(in the rows, 128 means zero)
Where one turn sends some rows of the set: a few examples, then the rows asked
Gom: [145 114 130  72 114 155 133 118 116 157 142 105 112 131 133 133 135 142
 124 152 131  99 143 124 131 128 112 120 138 144 118 159 141 121 118 123
 109 126 152]
doni: [123 137 139 117 135  88 110 131 142 109 112 132 128 116 115 171 107 105
 115 152 156 165 122 162 161 140 129 100 127 125 115 143 111 136 114 129
 146 128 113]
Gupa: [130 100 124  76 154 126 133 131 122 100 117 112 164 125 129 151 135 101
  94 106 142 116 102 134 128 142 128 152 112 175 119 140 124 127  96 151
 136 130 139]
fip: [122 144 137 125 151 132 112 135  95 108 143 121 112 134 125 129 134 127
  92 115 106 103 123 135 148 134 135 123 103  90 129 132  94 107 122 145
 126 132 114]
Tatuf: [153 127 112 116 115 161 154 118  78 125 159 138 143 112 146 136 110 121
 131 149 151 126 136 107 160 131 131 129 109 153 145 123 113 108 104 135
 143 111 161]
Vatun: [125 148 134 115  87 137 137 143  95 104 115 165 130 121 130 134 125  95
 119 131 154 114 118 106 117 111 133 116 114 140 145 122  74  91 130 145
 139 136 133]
zit: [112  99 128 104 128 134 133 122 125 119 123 145 138 113 140 182 125 111
 121 121 142 114 129 124 196 128 135 133 123 130 129 129 109 129  72 132
 130 110 126]
bis: [149 152 128 107 131 100 119 123 115 142 125 106 183 121 128 107 117 117
 112 136 172 139 135 131 105 134 123 137 114 146 127 148 120 146 119 131
 122 124 127]
ruvu: [108 133 120 121 138  98 100 124 113 103 115 139 125 102 107 153 149 134
 112 119 130 164  75 132 122 145 116 128 124 114 124 145 108 138 114 134
 139 148 112]
tavil: [157 148 140 125 115 111 112 119 138 146 138 148 126 140 148 132 112 117
 134 127 159 142 149 152 156 123 118 123 141 118  99 116 131 102 119 146
 163 132 117]
sumun: [127 107 135  94 110 137 152 120  88 110 141 143 124 110 133 141 139 129
 123  83 144 112 126 152 106 136 107 139 106 137 134 140  97 146 100 164
 149 152 111]
dep: [134 149 151 101  99 131 139 126 108 102 110 144 119 114 130 158 135 140
 128 136 147 101 103 106 140 124  93 141 118 117 119 119  77 145  88 151
 133 114 109]
Fezir: [146 147 102 110 118 127 114 114 126 124 103 145 112 102 116 147 136 111
 159 146 152 138 128 126 131 150 112 125 116 170 155 114 124 138 103 150
 144 119 179]
roguv: [153 161 102  86 115 103 132 123 143 119 136 102 134 108 125 163 107 125
 125 138 156 143 138 138 147 121 140 137 129 142 139 122 126 176 117 136
 133 151 125]
sola: [129 143 147 117 133 136 142 158 128 102  89 145 135 100 134 147 123 104
 145 109 120 132 131 118  97 128 112 135 114 130 158 129  91 145 122 124
 156 136 162]
Fak: [131 115 135 104 110 135 122 120 119  70 123 184 129 136 129 162 115 130
 117 121 101 131 143 146  92 132 120 142 125 124 125 124 111 133 105 131
 137 136 135]
Kop: [135 131 123  91  79 137 123 121 124 162 118 125 106 115 126 153 153 103
 129 153 133 151 108 132 155 117 115 134 134 173 114 165 130 136 127 124
 123 133 136]
finu: [133 160 126 108 129 134 124 119 110 152 145 169 155 118 124 104 145 125
 115 117 124 156 116 121  83 136 122 151 130 134 123 154 106 133 122 131
 138 123 129]
zug: [153 148 143 119 137 123 137 142 105 135 156 112 153 123 141 130 102 114
  89 125 134 112 157 148 134 145 151 103 111 110 108 131 132 120 120 145
 134 129 142]
zulog: [142  99 110  92 115 116  95 139 107 120 108 110 135 120 121 143 135 126
 104 127 114 133 114 114 144 133 130 126 113 145 147 160 146 136 151 106
 107 118 141]
rorap: [108 166 116 102 116 146 126 142 142 143 131 164  97 133 145 136 142 122
 145 143 129 145 147 130 130 115 116 135 141 118 116 123 109 116 101 120
 165 147 125]
tuse: [156 117 150 117 114 137 113 140 119 164  98 135 125 100 124 128 134 128
  99 124 116 140 104 122 151 138 115 129 140 144 111 154 140  90 138 125
 131 113 149]
kevef: [127 157 118  77 133 139 145 145 125 113 147 104 105 136 130 134 129 136
 126 138 137 126 123 109 129 119 153 134 120 128 164 125  87 146 107 122
 121 164 127]
pifu: [140  79 133 108 134 130 118 137 119 137 130 111  74 137 124 164 129 131
 116 133 122 132 141 145 167 128 121 127 124 142 129 149 121 124 138 116
 134 131 143]
tulom: [157 127 134 121 139 125 106 117 127 109 118 168 118 145 142 134 122  80
 101 121 124 131 113 145 124 132  92 129 131 156 127 136 140 113  98 161
 133 113 163]

pifu -> Gom
zug -> roguv
Now these:
Gupa -> zit
kevef -> rorap
Vatun -> sola

Where one turn sends some rows of the set: a few examples, then the rows asked
sovi: [124 130 114 115 127 153 162 160 145 113 149 129 125 101 126 152 122]
zapan: [117 134 125 120 137 127 129 111  86 106 150 127 129 141 113 114 166]
Votom: [139 111 129 130 119 158 125 147 150 116 151 140 138 158 128 136 123]
zib: [155 115 123 137 107 140 106 121 137 132 142 116 134 134 119 137  89]
Teni: [168 124 115 111 144 137 144 100  82  99 141 143 130 131 108 149 135]
lam: [135 115 119 105 149 158 136 174 144 134 141 151 124 121 122 125 115]
ropon: [136 127 107 110 131 144 139 122 120  59 139 146 122 107 113 134 115]
bunan: [127 134 125 102 105 123 127 131 102 124 134 106 137  99 130 164  92]
zil: [137 112 134 132 132 142 101 156  78  95 138 107 114 132 121 108 136]
puzuk: [157 120 110  99 150 146 148 137  85  88 139 141 123 105 122 158 142]
sudo: [161 125 126 103 174 137 119 141 127 122 128 126 104  97  97 142 139]
sizok: [154 119 133 120 136 142 112 137 138  89 144 108 121 122 121 165 157]
riveb: [145 136 108  84 126 124 150 156 124 144 143 141 136 122 110 118  92]
tef: [141 122 128 127 114 130 106 138  69  99 139 101 123 139 118 103 127]
gusil: [115 140 123 101 153 117 138 143  84 106 149 128 121 114 115 115 162]
Babek: [139 121 130 119 143 132 108 165  73 107 130 109 109 116 112  99 127]
Rolet: [148 133 119 111 143 127 144 117 120  69 135 152 119 111  97 127 107]
Fik: [124 123 105 132 113 170 150 114 142 119 148 134 129 125 121 143 118]
lir: [142 129 108 114 134 141 138 105 118  69 135 150 121 114 103 126 109]
val: [146 146 129 114 136 116 169 150 140 125 148 133 126 109 101 143 106]
Bik: [157 138  96  84 137 128 126 103 104 133 130 117 121 100  94 128 117]
Pon: [142 104 115 132 119 162 104 153 144 127 139 116 124 112 133 141 102]
Befa: [152 120 118 108 129 132 119 173 134 136 135 116 122  94 124 141  89]
Poza: [140 114 136 117 154  86 116 140 119 126 130 129 108 124 131 108 143]
pid: [142 131 119 109 140 130 145 131 122  59 138 148 118 104 108 135 112]
ses: [145 135 115 107  96 106 109 138 101 143 155 140 140 136 129 145 141]
tav: [146 139 122 130 123 133 160 105 137 133 147 138 132 132  96 134 103]
livoz: [126 112 124 112 127  95 114 152 118 104 138 113 120 121 155 121 152]
bib: [158 134 114 114 113 146 133 141 135 125 139  92 132 138 122  87 127]
kam: [140 135 105  93 121 115 109 148  97 161 143 151 130 111 122 133 135]
tari: [106 127 123 117 148 139 129 132  90  99 149 130 121 124 121 116 173]
dumu: [150 133 118 108  98 123 142 130 131 125 154 134 152 161 118 128 100]
Mesib: [143 120 131 129 115 123  99 146 117 138 151 147 132 142 131 150 156]
fega: [122 121 119 109 134 152 118 124 106 144 122 124 119  88 120 148  93]
lup: [140 127 154 133 119 118 116 129 120 115 134 111 132 123 123 174 106]
Suti: [171 133 119  98 152 125 152 126  82  96 139 142 127 114 110 153 131]
lona: [131 114 111 113 140 105 111 108 107 140 128 133 113 125 131  92 134]
kisu: [138 120 120 116 140 133 100 159 113 155 140 157 119 116 124 138 151]
Vezi: [118 108 101 106 114 113 109 119 108 119 136 117 124 122 155 108 143]
Supot: [155 113 107 111 142 162 140 114  87  90 142 143 126 121 122 153 143]
zek: [166 131 126 116 114 112 121 142 130 143 139 116 131 118 110 134  77]
Luz: [161 133 124 113 132 144 135 163 141 126 136  99 122 127 120  88 131]
Kufil: [143 129 125 113 127 123 112 145  65 111 133 107 119 124 108  96 116]
nivek: [122 145 127 105 144 108 140 122  81 110 150 127 130 130 106 112 156]
bez: [158 131 118 117 117 151 132 155 142 119 141  92 130 135 128  93 138]
rumut: [153 131 101  97 100 133 120 103 113  99 148  98 138 125 119 154 135]
Miget: [161 137 116 109 124 139 140 148 134 134 135  98 126 130 115  84 125]
kaguv: [136 115 152 139 147 146 110 124 123 133 122 129 117 112 113 156 108]

Babek -> Kufil
nivek -> zapan
Now these:
puzuk -> Suti
zek -> zib
bez -> Luz
Rolet -> lir
lona -> Vezi
val -> tav
bunan -> lup
sudo -> Bik
Mesib -> kisu
dumu -> Votom

Where one turn sends some rows of the set: a few examples, then the rows asked
von: [163 143 125 150 133  96 131 125 112 157 145 122 113 102 153 132 105 137
 123 113 105]
nales: [ 97 141 103 109 104 112 159 142 136 130 143 151 100 116 112 108 143 136
 140 144 107]
kisek: [ 92 136 112 125 137 150 165 153 145 128 127 127 116 143 122 157 135 140
 113 108 118]
feko: [108  89 123 116 115 136 151 154 155 112 143 127 102 101 131  99 129 142
 161 149 125]
zule: [124  93 141 140 137 137 115 124 152 117 116 136  98 117 132 146 115 138
 118 146  97]
gapad: [136 132 102 118 162 116 140 150 145  90 154 121  92 104 122 140  99 129
 134 139 114]
kego: [131 160 123 110 125 117 160 141 119 156 157 111 119 115 165 134 148 146
 126 113 144]
ruf: [129 156  88 127 123 138 162 120 135 124 129 126 126 107  98 128 123 146
 168 125 101]
Kif: [152  96 144 129 130  96 116 141 133 120 128  99 118  91 151 117 122 151
 121 119 108]
Peg: [142 146  99 110 128 118 130 157 130 116 128 135  92 127 127 121 114 128
 158 164 122]
Sov: [142 136 113 143 147 132 125 146 175 120 165 115 115 145 138 145 130 130
 123 134 135]
gan: [129 151 113 107 129 113 156 167 124 141 138  99 143 118 153 145 121 140
 119  99 129]
Vupar: [141 103 118 164 118 134 163 115 181 122 138 113 118 110 121 128 116 134
 117 130 114]
laf: [132 109 132 118 154 136 110 135 116 122 115 140  93 117 148 110 101 132
 119 135 134]
Duv: [174  86 128 133 122 111 139 134 126 121 143 105 103 113 157 116 131 141
 148 129  94]
virib: [129 126 113 103 102 124 169 156 135 130 137 116 146 109 125 155 135 107
 128 133 125]
Levuk: [117 116 131 110 108 121 177 132 129 144 121 123 112  86 134 166 124 149
 114 105 105]
sufo: [118  86 145 164 127 127 157 110 146 134 145 135 106 113 133 129 147 156
 125 112 107]
Kamo: [137 147 129 159 123 126 118 142 130 132 168 128 123 142 113 141  96 144
 129 128 128]
lani: [125 135 113 125 106 133 180 110 142 146 133 132  97  87 154 151 145 140
 116 116 125]
koreg: [109 138 101 145 145 127 158 118 149 107 157 153 108 112 120 138 100 150
 125  96 113]
zeses: [128 154 130 148 109 114 153 145 117 126 135 104  93 129 108 118 117 148
  99 119 141]
Gizu: [118 122 115 119  98 142 157 148 129 157 123 139 120  88 157 120 109 137
 152 150 138]
risi: [141 137 101 136 142 103 157 151 134 124 164 106 103 134 130 117 135 149
 116  78 116]
rozu: [142  92 115 153 124 150 131 128 146 105 141 132  89 124 138 132 108 125
 141 135  89]
vipi: [125  98 126 110 144 111 121 127 125 113 126 151 131 118 158  93 131 136
 122 132 113]
suna: [137 122 113 111 123 137 146 106 168 122 125 119 108 118 118  87 129 169
 143 138 116]
zudu: [122 123 104 131 131 132 156 122 146 140 155 169 122 141 142 161 118 137
 128 124  92]
gar: [122 134 109 123 108 130 163 153 105 140 124 118 106 106  98 149 125 112
 114 110 114]
muv: [118 132  98 125  98 114 159 133 163 138 153 135 129 115 124 124 127 128
  93 146 105]
losin: [139 127 128 121 160 118 145 152 119 139 166 117 110 133 135 138 128 179
 138 102 149]
beka: [138 125 114 103 129 151 164 131 144 158 138 108 130 100 117 132 126 155
 171 146 115]
fof: [141 123 115 110 117 134 121 118 124 160 137 134 118 109 129  90 115 183
 144 130 114]
sok: [153 105 148 133 129 136 169 135 139 140 142 106 104 106 162 156 101 153
 136 111 139]
kagi: [156 108 104 116 153 121 177 115 155 152 132 131 122  98 159 148 117 155
 129 129 117]
Sef: [164 105 127 144 129 100 148 130 121 172 144 112 129 127 131 119 141 162
 123 128 107]
Tavif: [126 128 115 143 156 115 100 151 133 117 131 125 129 146 140 109 126 136
 119 125  99]
biv: [129 135 108 128 123 148 146 148 117 140 145 102 122 100 103 120 129 168
 170 106 131]
til: [139 114 122 142 161 119 143 146  79 126 125 137 108 110 142 133 109 159
 147 121 119]
Sud: [ 93 159 111 135 126 153 157 135 138 134 156 135 100 126 139 140 138 136
 118 106 137]
poku: [121  71 105 123 156 127 159 145 145 118 148 134 129  99 149 122 142 152
 140 134 107]
lukun: [141 102 115 108 137 111 114 133 145  91 127 132  90 101 134 109 129 135
 111 125 129]
Vil: [133 112 101 141 118 117 144 151  97 139 109 133 103  96 142  88 122 147
 155 124 113]
divo: [144 119 120 143 139 126 114 154 115 116 165 121 110 151 144 108 116 133
 148 124  95]
rute: [147 150 105 124 116 146 113 122 144 117 128 125 114 119 125 105  98 168
 148 131 139]
kogu: [132 144 104 127 117 125 157 166 124 127 113 102  89 117 127 105 140 148
 144 127 158]
geba: [107 116 133 126 121 146 178 161 111 144 127 106 137 126 123 132 137 120
 129 114 133]
Mugo: [133 108 133 140 104 139 158 144 123 163 125 122 139 125 154 132 128 158
 114 145 148]

Sef -> kagi
geba -> vipi
Now these:
Sov -> risi
Vil -> Gizu
suna -> ruf
rozu -> Sud
Tavif -> gan
gapad -> zeses

Where one turn sends some rows of the set: a few examples, then the rows asked
redu: [116 105 118 141 111 147 109 112 161 105 123 125 117 154 110 121]
movet: [139 148 113 135 140 139 135 161 136 108 171 126 132 119 102 122]
gif: [126 123 110  96 128 123 130 118 140 143  91 139 116 102 101 130]
dasik: [157 170 105 119 148 138 114 141 119 109 134 143 136 138 129 120]
mobir: [116 102 116 132 137 128 106 115 108 126 123 137 141 128 165 151]
zofut: [117  90 115 147 117 158 137 116 149 120 125 125 129 159 117 128]
leni: [148 154 116 136 142 139 140 177 107 106 132 121 139 133 115 134]
gez: [123  98 115 143 114 144 109 105 161 105 123 123 117 144 117 124]
peba: [119 106 118 140 103 145 110 107 162 114 124 126 117 143 108 121]
naf: [124 109 122 121 120 131 140 132 124 139  86 120 119  95  95 134]
ker: [127 120 110 101 127 125 126 108 135 142  88 135 116 103 103 129]
Miv: [142 152 117 138 141 134 127 162 135 102 167 122 132 124 105 124]
sel: [120 103 116 125 149 128 109 120 109 123 123 138 144 116 164 154]
gana: [120 127 115  97 127 122 124 117 132 146  94 138 117 103 100 129]
fopoz: [115 102 131 138 139 123  96 136 114 107 131 125 135 105 153 152]
Berip: [152 152 117 141 140 146 138 169 101 110 132 125 143 132 119 126]
sabiv: [143 142 117 141 138 131 133 161 136 107 171 121 127 122 105 117]
Kuva: [123 121 112  99 122 114 121 116 131 146  92 138 116 101 112 132]
Timad: [123 112 121 112 121 129 144 139 128 142  91 125 120  95  95 134]
bozum: [117 117 126 114 122 128 138 138 121 143  91 124 120  95  93 133]
tul: [141 137  96 121 147 121 160 173 121 120 138 126 128 151 112 128]
Deko: [138 151  96 121 154 135 144 141 124 127 164 138 141 152 117 125]
sogom: [148 154  99 113 142 113 125 162 147  99 142 129 115 135 109 121]
fafi: [120 112 129 113 117 128 142 140 122 142  95 122 119  92  99 138]
lod: [124 125 113  92 125 123 126 114 134 146  95 140 115 102 110 133]
Kep: [112  92 116 146 108 150 138 114 143 131 120 123 127 156 112 125]
Mameg: [123 104 129 136 140 128  99 136 115 106 124 126 139  99 155 154]
valem: [112  93 116 146 115 154 134 118 144 120 118 123 126 166 113 126]
buf: [149 145  96 111 143 112 129 171 143  96 139 129 113 132 115 124]
Zudas: [155 169 100 116 145 144 118 148 122 103 131 142 136 141 126 126]
dafi: [121 102 117 142 114 152 112 111 165 105 128 127 122 148 114 124]
vupap: [149 155 111 135 140 151 139 170 107 103 129 127 142 136 119 131]
bodu: [148 133  95 119 147 116 159 171 118 122 128 128 123 151 120 121]
vefoz: [153 170  99 110 151 131 119 145 121 110 134 142 135 143 125 127]
riti: [142 133  90 114 149 118 157 174 124 116 135 129 123 148 119 129]
saf: [140 143  96 123 153 131 144 136 129 130 169 139 135 147 118 115]
Gapi: [115  92 118 144 110 157 142 118 144 124 121 123 127 160 116 130]
gefo: [113 102 117 126 148 123 107 122 107 124 127 136 141 123 162 151]
Pedu: [120 110 125 118 115 120 137 138 119 145  92 123 120  93 103 138]
zab: [156 148 101 115 140 109 124 166 142  98 134 128 110 132 114 116]
Dades: [120 103 131 145 126 128  94 132 116 107 126 125 135 107 154 150]
bes: [121 107 121 136 107 150 110 108 165 107 125 127 115 146 114 123]
kom: [136 150  95 119 152 139 145 141 131 128 169 140 137 141 114 122]
sigab: [120 102 134 137 132 128  97 135 118 104 129 124 133 103 155 155]
gik: [117  84 113 149 118 151 137 112 144 120 118 119 126 157 119 129]
meku: [119  99 114 127 148 128 112 111 108 127 121 133 141 115 159 152]
pigaz: [122  99 129 140 137 126  99 126 116 108 125 121 134  96 149 151]
Lum: [117 101 117 124 143 130 113 118 108 124 127 137 141 126 167 154]

Zudas -> kom
Berip -> sabiv
Mameg -> dafi
Now these:
peba -> Kuva
vefoz -> Deko
ker -> meku
fopoz -> redu
fafi -> sigab

